In the rows, zero is written as 128.
The rows of A fall into 4 groups, which share some directions, and each row is roughly a mix of its group's hidden directions.
A, 143 rows:
[[136 183 140  77  64 112 122 141 132 118]
 [132  96 122 166  95 109  80 163 133 182]
 [137 173 101  97 129  81 110 188 126 148]
 [106 159 100 110  84 155 113  67 117 162]
 [180 153 118 170 153 183 112 158 105 121]
 [126 160 151 101 104  97  80 118  64 114]
 [158 122 147  91  84  97 135  66 152 108]
 [107 142 129  89 169  74 138  83 166 140]
 [ 99  89 154 117 176 166 114  82 123 164]
 [131  74 131 115 151 108  84 162  71 137]
 [129  98 154  90 108  77 144  67 131 107]
 [108 181  63 159  99 141 135  97 126 133]
 [107 163  84 110 130 182 160 176 143 120]
 [106 151 114 200 142 174 122 149 157 110]
 [143 150 117 110 144  79 132 146 156 203]
 [143 191  88  81 108  95 136 116 114 104]
 [118 153 107 143  87 161 119  53 133 151]
 [125 172 132 114  95 131 185 100 184 131]
 [104 159 141 141 197 114 113 181 139 106]
 [168 153 132 133 105 188  73 109 102 124]
 [127  92 117 201 141 140 124 128  95 175]
 [142 109  92  66 142 159 102 169 102 152]
 [136 118 130 160  78  93 102  90 185 144]
 [ 85 162 102 185 144 144 150 123 126 178]
 [118 180 130 127 100 152 160 105 196 119]
 [187 153 151  95 102 105 117  90  86 145]
 [126  95 139 175 156 136  83 109  79  91]
 [168 160 136 111 157 119  99  56 150 125]
 [154 122 140 127 150  75  86 130 118  61]
 [129 179 156 196  84 116 123 109 129 119]
 [175 120 126 114  87  85 118 102 122 188]
 [136 170 117 141 139 162 121 210 144 125]
 [154  93 170 134  85 181  98 103 104 137]
 [148 150 112 176 127 189  85  94 127 115]
 [160 101 111 168 101 156 162 155 174 164]
 [100 104 114 117 152 113 168 187 166  91]
 [ 86 113 152  94  87 111 150  70 158 131]
 [109  85 146 128 166 190 111 132  90 157]
 [ 86  91 144 104 179 160 117 101 116 173]
 [112 113  97  53 152 146  98 107  95 139]
 [147  84 129 100 146  84  83 154  90 159]
 [ 73 145 103 100 133  82 130 164 109 172]
 [185 158 119 151 141 194 139 157 134 113]
 [121 141 128  61 124  70 108 166 107 136]
 [189 156 114 125 170 138 127  81  88 124]
 [126 140 144 108 203 128 126 178 127  89]
 [164 131  68 111 106 110 116  86 127 179]
 [140  78 137 106 100 125 176  74 159 115]
 [ 83 157 124 115 112 106 118 127 186 185]
 [132  97 134  88 143  93 156 109  56 135]
 [ 71 117 148 177 129  99 157 178 126 136]
 [117  89 154 187 128 162 139 121 157 179]
 [102 137 101 115  73  99 115  97 168  81]
 [101  86 156 105 169 184 113 104 107 152]
 [131  74 171 163 124 158 120  71 116 120]
 [140 199 130 136  78 146 120 172 146 128]
 [ 97 104 100 141 189 163 112  79 111 133]
 [140 141 143  88 119  88 155  80 181 100]
 [163 131 111 178 146 120  69  79 125 139]
 [ 65 186 136 110 154 109 119 103 107 105]
 [129 122 124 149  91 143 100 195 147 180]
 [176 136 126 169 139 180  79 140 126  96]
 [169 133 154  99 100  79  91 167 140 160]
 [102 101 123 189 107 161 131  80 161 111]
 [167 137 161 123  90 110  79  96  94  90]
 [104 137  98 122 114 143  72 147  58 125]
 [ 79 153 156 114 163 159  76  95 146 140]
 [156  87 169 172 167 115  89 119 100 111]
 [190 155 124 107 148 119 168  75 110 114]
 [118  92 156  66  90  86 133 101 134 105]
 [ 74 157 154 134 152  71 154 162 109 128]
 [183  93 155 179  83 106 121 133 113 139]
 [131 106 123 138 176  83  89 185 152 140]
 [111 125  61  93 149 158  98 166 155 136]
 [117  90 131 138 170  96 166 151  83 172]
 [ 89 176 151 194 131 100 131 144 103 132]
 [119  76 153 132 132  73 144  70 110 126]
 [102 118 149  86 120  74 173 124 173 108]
 [ 74 168 130 112  98 116  97  88 172 140]
 [ 90 135 173 162 142  93 162 164 149  89]
 [144 122 148 146  92  96  92 150 145 199]
 [188 156 117 121 168 134 150  81  93 109]
 [148 142 137 103  70 114 110 153 145 194]
 [163 174 124  99 105  86 156  90 124 170]
 [ 86  92 146 117 116  53 113 113 154 136]
 [151  83 158 145 171 128 158 119  73 158]
 [113 153  89 131 128  49 147 151 137 158]
 [181 180 114 135 109 120 154  71 123 147]
 [142 118 105 176  93 180 106 176 103 131]
 [150  96 167 138 146  80  75 122  85 124]
 [101 146  85  88 121 156 135 167 118 186]
 [130 163 104  64 131 101 118 180 116  98]
 [139 125 139  98  72 200 122 120 104 146]
 [145 157  94 141 101 114  91 119 143  55]
 [ 82  95 139 135  72 113 119 172 158 155]
 [ 95  76 130 130 117 111  98 165  77 165]
 [159 119 140 183  92 139  95 149 176 158]
 [ 94  95 142 152 115 159 135 115 112  52]
 [108 138 110 169 179  68 148 134 153 154]
 [113 134 112 167 110 134 115 186  74 167]
 [134  85  93 146 127 167 164 103 173 167]
 [152 147 115 127 170 131 165 199 114 158]
 [ 83 121 114 139  84  95 143  84 170 160]
 [111 168  73 122 104 110 129 134 172  77]
 [194 165 114 117 171 115 143  86 108 136]
 [ 86  91 165 162 133 135 167 155 161  90]
 [173 136 108 168 167 123 150  86  78 130]
 [124 105 130 160 145 109 172 200 142 158]
 [ 65 122 116  78 142 145 175 151 125 153]
 [177 107  76 108  97 142 121  97 104 170]
 [136 161 103 171 123 184 113 137 100 178]
 [100  94 133 158 126 154 175 158  83  86]
 [ 73 168 137  99 128 166 156 115 165  94]
 [146 165 157 145  57  96 109 122  95 135]
 [129 137  99 144 102 180 111  55 137 144]
 [157 132  61  83 109 139 104 126 106 166]
 [108 119 125 174 173 128  95 140  63 148]
 [ 96 158 185  76 127 114 119  83 114 126]
 [135 172 117 108 141 195 155 160  92 143]
 [ 89  91 132 119 117 152 110 187 173  98]
 [164 172 105 133  69 117 116  76 131 114]
 [ 80 111 138 103  89 145 147 191  97 118]
 [130 119 133 164 190  82 132 172 159 143]
 [125 105 129 164 100 123  73  61 130 111]
 [ 99 146 110  78  84 150 158 156 162 163]
 [114 138 137 122  97  82 147 127 207 146]
 [173  83 136 139 178 136 165 112 157  94]
 [ 66 122 125 138  66 152 116 154 108 157]
 [ 83 150 109 158 189 161 149 130 164 115]
 [137 155 204 142 141 152 102  95  98 108]
 [119 127 150 165  58  90 162  99 142 127]
 [145 143  85 195 149  88 125 150 144 156]
 [126 109 110 183 148  98  77  93 103 159]
 [137 139  93  63 114 179 119  99 161 121]
 [179 104 149 171 156 143  91 141 122  78]
 [132 175 149 200  84 129 132 114 147 120]
 [114 126 151  64 119  72 117 104  89 115]
 [109  87 126 132 121  99  90 182 109 181]
 [101 138 105 164 178  91 175 128 169 140]
 [100 129 177 152 134  94 154 163  70 142]
 [ 94  90 128 168 108 170 103 177  96 117]
 [ 97 152  86  87 176 122  88 136 140 164]
 [166 134 138 151 101 195 100 137 131  81]]

In each list below, four rows fit none of the groups, and each other row fits one group, some only roughly. Which are they? Name them in the order they come.
  * Q830: [136 154 149 172 113 146  86 136  69 167]
  * Q241: [174 127 130 134 139 166 126 160 181  74]
  * Q259: [114 177 103  87 121 157  71 128  91 140]
  * Q586: [108 122 140 165  67 158 113  89 115 174]
  * Q789: [117 154  74 113 156 190 165 114 146 123]
  * Q716: [117  83 148 100 110  71 180 106 126 112]
  * Q337: [109 134  98 109  87  57 118 167 129 108]
  * Q556: [ 77 102  96 134 174 139 134 116  96 179]
  * Q649: [148  91 142 105 103  92 198 119 137  96]
  * Q762: [ 72 145 118  64  78 130 126 143 140 130]
  * Q529: [134  88 144 117  69 137 179 116 142  84]
  * Q657: [170  91 106 131 128 119 128 199 168 134]
  * Q611: [ 83 124 167 118 124  83  84 127 176 151]
  * Q805: [176 139 167  71 114 117 159 138 170 117]
 -> Q789; Q337; Q657; Q611
  * Q646: [105  80 101  68 161 131 141  97 113 156]
  * Q450: [167 136  96  82 126 127 111 137 142 200]
  * Q198: [149 155  97 132 158  66 151 176 150 111]
  * Q928: [161  91  80  78 111 139 133 154 174 130]
  * Q19: [156 181 108 138 177 145 136 166 133 174]
  * Q917: [125 151 172 163 178 188 145 132 137 111]
  * Q528: [151 128 115 130  97 132  93 175 186  83]
  * Q257: [ 88 180 120 168 135 141 157  90 171 119]
  * Q429: [146  80 137 127 136 114  65 137  96  79]
  * Q772: [ 94 175 122 155 159 119 145 182  81 129]
  * Q98: [112 130 131 133  83  96 191 144 158 172]
  * Q604: [101 146  83 175 172  88 129 116 113 164]
  * Q62: [196 129 131 101 112 148  75 109 131  92]
  * Q41: [134 122 115 181 133 161  51 118 113 138]
 -> Q450; Q928; Q917; Q772
  * Q101: [ 78 135  97  80 103  79 104 141 120 101]
  * Q923: [115 135 118  82  97 110 107 127 204 105]
  * Q4: [182 141 166  77 119  91 116 167 134 144]
  * Q474: [144 144 131 151 135 171 193 129 113  73]
  * Q80: [127 175 169 162 182  98 113 136  91 134]
  * Q195: [177 145  93 124 164  94 125 108  68 117]
  * Q821: [154  82 122 150 118  87 166 147 188 134]
  * Q701: [143  79 170 119 169 149 106 177 133  98]
  * Q285: [160  68 151 160 130  99 168 126 166 109]
  * Q608: [146 162 150 119 188 175 116 126  91  94]
  * Q336: [102 101  97 109 111 152 141 142 199  89]
 -> Q923; Q195; Q821; Q608
  * Q290: [110 115 157  95  78  58 139 130 127 103]
  * Q394: [134  56 170  90 109 109 139  94 121 133]
  * Q106: [ 75 110 120 158 124  65  82 137 140 126]
  * Q977: [166 154 110 191 133 158 177 112 130 107]
  * Q613: [ 95 151 116  71 118 116 118 131  72 172]
  * Q876: [ 76  99 169 151  73 134 153 128  98 137]
  * Q469: [ 95 181 103 126  82  96 102 114 172 131]
  * Q404: [ 84 117 171 166 115 158 135 179 106  97]
  * Q793: [179 150 140 134 114  95 104  85  82 166]
  * Q806: [133  82 142 106 150 170  87 159  93 166]
  * Q441: [121 102 158  94 165 184 162 141 129  85]
  * Q920: [127 133 120  84  69 129 142 157  66 136]
  * Q974: [ 81 157 123  99  82 143 141 191 129 138]
 -> Q290; Q394; Q806; Q974
  * Q683: [163 107 122  72 146 125 129  78  91 166]
  * Q840: [170 140 139  81  99 158  70 120 157 141]
  * Q645: [102 101 129 169 122  75 179 158 110 154]
  * Q887: [103 164 168 179 144  94 127 105 130  79]
  * Q392: [151  88  96 116 172 183 130 148 168 118]
  * Q877: [ 95  88 131 149 120 101  63 167 147 106]
  * Q596: [134  82 138 107  62 168 155 127  95 129]
  * Q238: [112 129 163 114 100 122  73 146  89  73]
  * Q115: [157 108 145 154 166 158 111 108 105 197]
  * Q651: [ 83 133 136 181  82 132 104  90 136 163]
  * Q23: [115  98  85  91 168 114 136  69  98 126]
  * Q77: [166 135 107 126 152  88  96 171  78  96]
  * Q221: [ 89 128 137 111  76 179 111 178 114 145]
 -> Q238; Q115; Q23; Q77
  * Q298: [142 123 145 156 113  83  95  95  87 184]
  * Q68: [171 163 120 139 175 148 120 178 168 107]
  * Q37: [138 169 110 188 143 142 107 153 164 172]
  * Q535: [ 88  80 153 124 110 105 117  79 122  78]
  * Q913: [162 135  99 114 131 210 134 148  98 122]
  * Q244: [128  79 162 114  79 112 162 108 119  80]
  * Q817: [123 149 140 155 169 135 161  83 191 111]
  * Q372: [169 145 108  82 157 114  78 169 114 105]
  * Q156: [123 141 111 109 167  68 105 157  98  81]
  * Q854: [192 176 117 116 125 184 107 140 128 138]
  * Q90: [138  83 119 165 101 139 188 160 163 136]
  * Q418: [145 159 174 177 153 159  96 107 145  92]
 -> Q913; Q817; Q372; Q90
  * Q163: [126 147 129 122  87 127 148 126 115 216]
  * Q905: [115 138 115 121 132  71 128  95 141  54]
  * Q144: [140 197  90 128 117 123 115 154 154 177]
  * Q777: [103  87 139 151 151 133  92  88  89 178]
  * Q867: [155 131 158 148  63  98 100 162 131 165]
  * Q707: [100 129 123 201 120 128 173 114 159 162]
  * Q698: [135 132 140  97 108  74 200 115 144 148]
  * Q940: [145  70  91 107 164 179 108 104 134 135]
  * Q804: [135 114 136 135 120 172 135 142 180  56]
  * Q119: [178  62 139 116 103 107  95 144 100 114]
  * Q34: [142 181 126 142 136 170  75 153 124  84]
  * Q53: [160 132  82 124 120 113 113  85 134  58]
  * Q281: [ 76 160 120 120 188 141  81 105 128 116]
 -> Q144; Q777; Q867; Q53
  * Q52: [120 142 119 187 135 129 169  68  92 140]
  * Q271: [ 68 149 181 161  91 128 128 149 135 102]
  * Q446: [123 144 150 150 211  99 123 103 149 151]
  * Q231: [ 63 130 100 137  99 167 139 177 119 107]
  * Q578: [127  79 188 150 146 118 147 111 135 182]
  * Q491: [155 124 139 151 161  84  73 129  73 127]
  * Q21: [111 113  92 120 142  91 129 155  59 168]
  * Q103: [116 141  73  84 158 114 148 134  97 180]
  * Q85: [104 108 193 118 133 120 116 173 141  76]
  * Q850: [ 98 155  90  90 112 141 185  82 117 140]
 -> Q231; Q21; Q103; Q85
